In the rows, zero is written as 100.
The same turns and mirrors carry the whole set onto itself, and each row onto the other rows of its family. Which rows share a family with each named row? Give them in list order.
These 25 rows form 5 families of 5 rows each.
sisut: 63 108 97 110 81 106 115 79 89 108 105 95 93 101 120 111 105 109 143 103 78 83 104 125 83 95 111 96 97 115 114 104 99
kifi: 101 99 94 106 72 110 107 95 84 115 116 65 122 113 97 66 119 93 142 104 82 104 99 94 150 117 112 87 97 106 80 81 114
likiv: 57 120 92 110 78 101 114 91 77 106 103 92 99 94 115 105 104 116 145 106 72 78 104 126 98 103 105 103 95 116 113 98 104
dimu: 99 104 105 113 73 107 99 96 88 112 109 63 114 101 96 60 117 94 147 102 88 103 111 100 151 111 110 87 97 117 79 83 101
fodi: 84 95 93 100 86 106 99 68 108 99 105 83 105 103 134 104 128 97 90 111 112 110 71 109 128 115 111 106 120 126 104 89 136
noko: 68 113 98 100 79 112 117 81 74 117 98 89 94 103 120 111 95 107 130 105 76 84 97 125 89 97 116 101 99 107 115 94 102
luk: 75 108 99 118 78 114 96 85 81 119 136 90 86 84 100 84 119 92 99 100 97 108 95 80 95 123 59 101 106 122 75 93 113
fiv: 86 96 85 101 82 107 91 68 109 103 108 92 108 107 135 91 131 102 96 111 109 110 75 114 127 109 116 94 120 126 106 99 139
Teda: 78 105 105 107 85 115 88 86 83 117 141 98 92 81 96 81 123 93 95 102 104 110 98 81 97 118 65 91 95 128 77 100 115
kupi: 111 114 107 120 101 84 108 110 101 101 110 67 97 88 126 81 97 116 104 98 104 118 89 102 107 100 118 98 51 127 102 97 103
Koba: 99 114 96 109 70 105 96 98 84 115 108 65 112 100 97 57 116 97 147 97 93 99 111 96 142 108 110 84 97 108 72 88 106
ros: 98 111 107 123 102 84 115 109 108 103 108 66 98 82 127 80 102 113 109 94 99 120 88 102 106 108 109 100 50 131 108 95 97
bag: 75 111 106 113 86 115 93 95 88 126 140 104 96 82 97 92 124 94 98 110 85 109 90 85 92 115 62 87 95 120 82 94 108
vud: 73 94 105 110 79 120 90 84 87 122 140 96 92 85 99 80 124 88 101 107 96 112 97 76 95 122 65 87 91 125 84 95 103
vuved: 101 106 94 109 79 112 97 89 98 116 106 57 122 98 94 73 118 95 145 107 90 94 109 96 147 112 112 81 103 105 76 85 111
vuvut: 107 108 104 128 108 85 105 105 98 108 116 63 102 88 124 87 103 121 100 99 98 124 91 99 109 111 97 102 48 119 108 100 105
deket: 99 117 95 118 66 107 97 96 90 111 109 59 119 107 94 66 112 97 139 96 93 95 104 88 144 107 114 98 99 113 71 82 108
zefi: 72 94 97 113 86 125 89 92 88 118 144 100 87 84 95 93 116 93 103 111 101 109 97 80 91 114 68 96 96 108 90 94 108
simag: 65 110 97 97 81 102 119 81 79 111 105 93 93 95 117 110 100 109 135 99 81 86 102 128 81 91 112 93 94 111 112 105 107
Mamug: 106 101 105 119 101 90 115 108 102 98 109 61 103 77 123 79 93 111 97 106 94 118 98 96 105 117 101 103 54 134 105 94 105
Gufi: 84 94 92 105 80 96 89 80 120 100 104 87 116 101 138 95 129 105 97 125 112 115 78 112 131 106 110 103 111 121 111 96 135
Lim: 98 109 107 119 96 88 107 112 99 104 106 64 101 88 127 87 89 112 96 93 102 116 87 94 105 99 110 107 50 115 100 95 96
ked: 79 90 89 106 83 110 92 70 118 100 110 96 114 110 131 92 137 98 97 107 111 117 74 109 127 105 112 98 115 124 114 95 130
nuki: 71 121 97 98 74 106 120 81 82 112 105 87 108 103 111 109 108 109 142 109 74 83 113 121 81 102 107 97 94 113 114 103 104
manel: 85 105 84 106 88 108 92 86 127 91 106 93 114 106 139 100 133 99 97 109 107 110 72 106 123 114 118 101 113 121 107 97 126

Same family as ked: sisut, dimu, ros, vud
Same family as nuki: bag, vuved, vuvut, Gufi
Same family as Mamug: kifi, likiv, zefi, manel

The same turns and mirrors carry the whole set onto itself, and each row onto the other rows of its family. Which rows share a family with each named row? Give them in list order.
These 40 rows form 5 families of 8 rows each.
bibal: 77 89 124 84 109 94 115 117 79
sigep: 82 99 100 70 103 125 97 106 96
fama: 81 120 119 121 93 95 107 100 75
duli: 80 116 92 88 114 116 88 114 104
nufiz: 103 97 110 124 110 91 105 84 78
tetek: 91 94 137 114 98 103 108 115 73
Temut: 94 84 107 93 124 86 110 90 84
kup: 97 113 113 110 87 136 89 100 88
gadi: 111 93 106 116 102 128 105 127 100
Sasif: 98 89 93 86 113 118 110 129 106
zalum: 89 122 99 111 105 124 84 110 99
muz: 88 115 77 94 107 111 108 113 108
siz: 99 103 114 111 107 130 85 121 96
verer: 80 91 109 84 109 85 123 103 77
Fodu: 94 104 120 125 92 96 115 97 69
vome: 109 109 98 99 78 124 86 102 87
Zofov: 104 85 107 99 104 133 94 121 100
tir: 106 79 119 110 117 93 107 94 79
sov: 93 115 105 119 89 85 122 105 80
ponu: 101 94 93 69 90 118 94 110 93
legid: 104 98 112 129 96 101 122 91 84
Gizo: 98 90 119 89 98 136 93 113 89
nafir: 89 86 100 89 112 89 131 95 91
lono: 98 113 85 84 84 116 89 98 92
fidul: 92 103 99 107 117 83 108 81 83
bokip: 105 77 118 108 107 101 127 102 84
Fulaf: 87 117 80 100 101 119 93 101 104
Pagek: 88 94 88 79 111 121 98 115 107
kor: 89 96 108 86 118 124 91 126 102
vove: 85 108 98 95 98 78 128 108 85
subi: 67 115 106 92 103 86 112 101 82
Gome: 111 92 106 87 84 125 90 113 88
gukub: 82 122 93 90 93 125 92 93 95
sisus: 78 114 101 105 98 84 118 90 75
Kasu: 103 96 121 116 91 92 123 117 78
tero: 94 88 114 94 100 85 128 120 81
voz: 96 81 127 105 101 96 119 110 71
Betan: 101 119 90 124 95 121 102 111 102
gige: 103 107 98 120 94 132 90 108 98
nosoz: 89 108 93 110 102 90 126 83 89

Same family as subi: bibal, fama, tetek, gadi, Sasif, muz, Betan
Same family as sov: duli, zalum, siz, kor, vove, Kasu, tero
Same family as Fodu: verer, Zofov, Fulaf, Pagek, sisus, voz, gige
Same family as nosoz: sigep, kup, legid, Gizo, nafir, bokip, gukub

The same turns and mirrors carry the whole set onto itself, and each row onto the other rows of its family. Which rows share a family with each named row? Give them in list order.
These 32 rows form 8 families of 4 rows each.
lusi: 131 117 101 99 115 102 45 126 105 119 68 73 102 99 145 97 101 89 64 87 112 105 102 85 103 78 94 85 105
banu: 119 137 107 103 108 105 52 107 107 115 99 117 119 109 81 109 115 92 94 101 89 100 83 109 118 104 104 85 72
napi: 124 127 109 106 79 112 59 114 124 121 92 120 77 102 110 113 96 94 118 99 104 110 80 118 101 78 95 103 105
nom: 112 134 114 102 108 80 34 91 108 85 96 101 107 81 83 112 107 84 87 104 84 120 77 117 121 88 95 91 107
rada: 108 124 125 105 113 85 64 95 110 83 78 62 107 73 124 96 95 104 89 120 105 119 80 85 94 88 106 76 137
kuzov: 119 112 114 82 105 75 78 129 111 94 85 62 112 78 116 97 105 116 76 119 119 106 89 82 79 85 104 85 131
muzi: 122 117 126 93 108 92 73 119 100 108 87 54 119 87 102 95 110 118 78 122 114 97 102 73 95 92 98 64 104
lupu: 125 114 113 98 101 113 60 129 107 103 81 54 97 89 127 93 95 114 92 118 122 108 90 76 92 77 93 72 130
giken: 118 121 107 94 115 93 58 127 85 113 75 79 106 79 149 105 113 85 58 82 99 106 81 87 95 98 99 84 104
kov: 128 110 103 96 107 82 72 114 106 112 84 88 112 105 139 102 106 99 48 82 115 90 99 89 122 94 107 80 99
Zipu: 137 143 102 93 95 101 62 96 111 97 102 106 121 108 76 118 96 99 89 105 88 102 76 89 124 91 115 75 93
dag: 123 116 95 90 117 82 68 135 111 109 75 76 108 87 128 95 96 77 51 88 110 104 94 92 83 101 114 83 105
dur: 104 118 106 118 125 80 53 112 105 102 74 74 101 75 138 95 92 76 64 81 108 108 92 113 100 95 94 88 107
vos: 113 124 103 111 77 101 92 116 120 115 107 117 90 96 99 119 92 102 100 87 114 84 80 118 110 85 98 101 101
mus: 112 137 110 107 87 96 67 104 130 106 115 125 97 101 115 132 93 89 116 105 107 111 79 120 105 87 100 94 112
Gel: 127 118 114 95 107 86 64 122 113 102 95 56 111 70 131 109 94 108 76 113 116 96 95 87 88 79 92 59 133
bivov: 128 137 103 100 106 97 44 104 121 99 121 112 114 102 93 119 95 87 109 105 88 113 77 123 115 93 99 75 99
zaz: 126 118 111 104 96 96 90 123 109 96 91 58 110 91 115 97 79 122 90 112 126 91 83 82 97 95 108 58 113
pefo: 103 137 120 110 84 108 85 107 117 117 99 119 99 99 98 117 106 112 121 116 113 96 78 104 95 95 105 98 97
Nik: 124 131 98 89 111 87 51 120 112 89 111 109 121 103 73 105 105 96 101 105 89 115 70 122 106 95 106 95 95
garel: 127 120 125 113 114 103 76 118 109 103 90 64 130 75 108 85 98 115 86 129 109 101 67 75 101 92 107 68 111
suzo: 111 114 115 105 105 96 83 123 109 132 73 79 101 93 135 100 106 87 58 91 120 93 109 82 91 100 106 82 92
mun: 110 118 113 120 112 89 72 124 110 124 78 94 119 85 143 102 105 88 54 90 125 94 85 88 111 88 100 103 93
Rivi: 108 129 123 101 80 93 79 113 107 113 107 110 81 95 113 122 98 81 115 93 100 124 75 116 95 94 97 110 97
kag: 125 120 102 98 113 93 60 123 115 114 85 74 105 79 147 110 96 77 52 92 110 98 100 86 95 90 101 65 121
todig: 130 130 123 105 101 94 52 102 114 110 101 108 120 98 80 107 105 75 71 111 93 120 75 94 131 97 110 87 79
koz: 109 136 102 97 90 92 81 115 128 104 97 129 99 104 107 118 97 89 109 103 105 115 72 113 89 95 117 114 107
totan: 117 125 134 123 79 90 91 113 126 122 100 107 98 79 98 109 87 100 112 112 115 102 76 111 96 85 98 105 93
nalil: 134 139 106 94 93 108 28 110 109 102 96 106 103 111 82 114 100 93 106 113 95 119 79 104 117 81 95 82 94
Nit: 103 140 114 120 92 95 72 96 125 102 83 108 82 74 109 112 81 80 111 101 98 114 72 120 88 92 105 99 114
demel: 114 125 120 94 104 94 71 130 85 98 85 59 105 67 131 104 102 114 90 113 110 106 70 80 81 91 93 74 123
Puved: 127 139 121 89 99 90 49 106 96 97 109 95 108 101 85 116 101 85 110 102 78 131 72 105 109 97 98 88 85

Same family as dag: kuzov, Nik, koz
Same family as nalil: lusi, napi, lupu
Same family as vos: kov, Zipu, zaz
Same family as demel: giken, Rivi, Puved
Same family as rada: nom, dur, Nit
Same family as banu: muzi, pefo, suzo

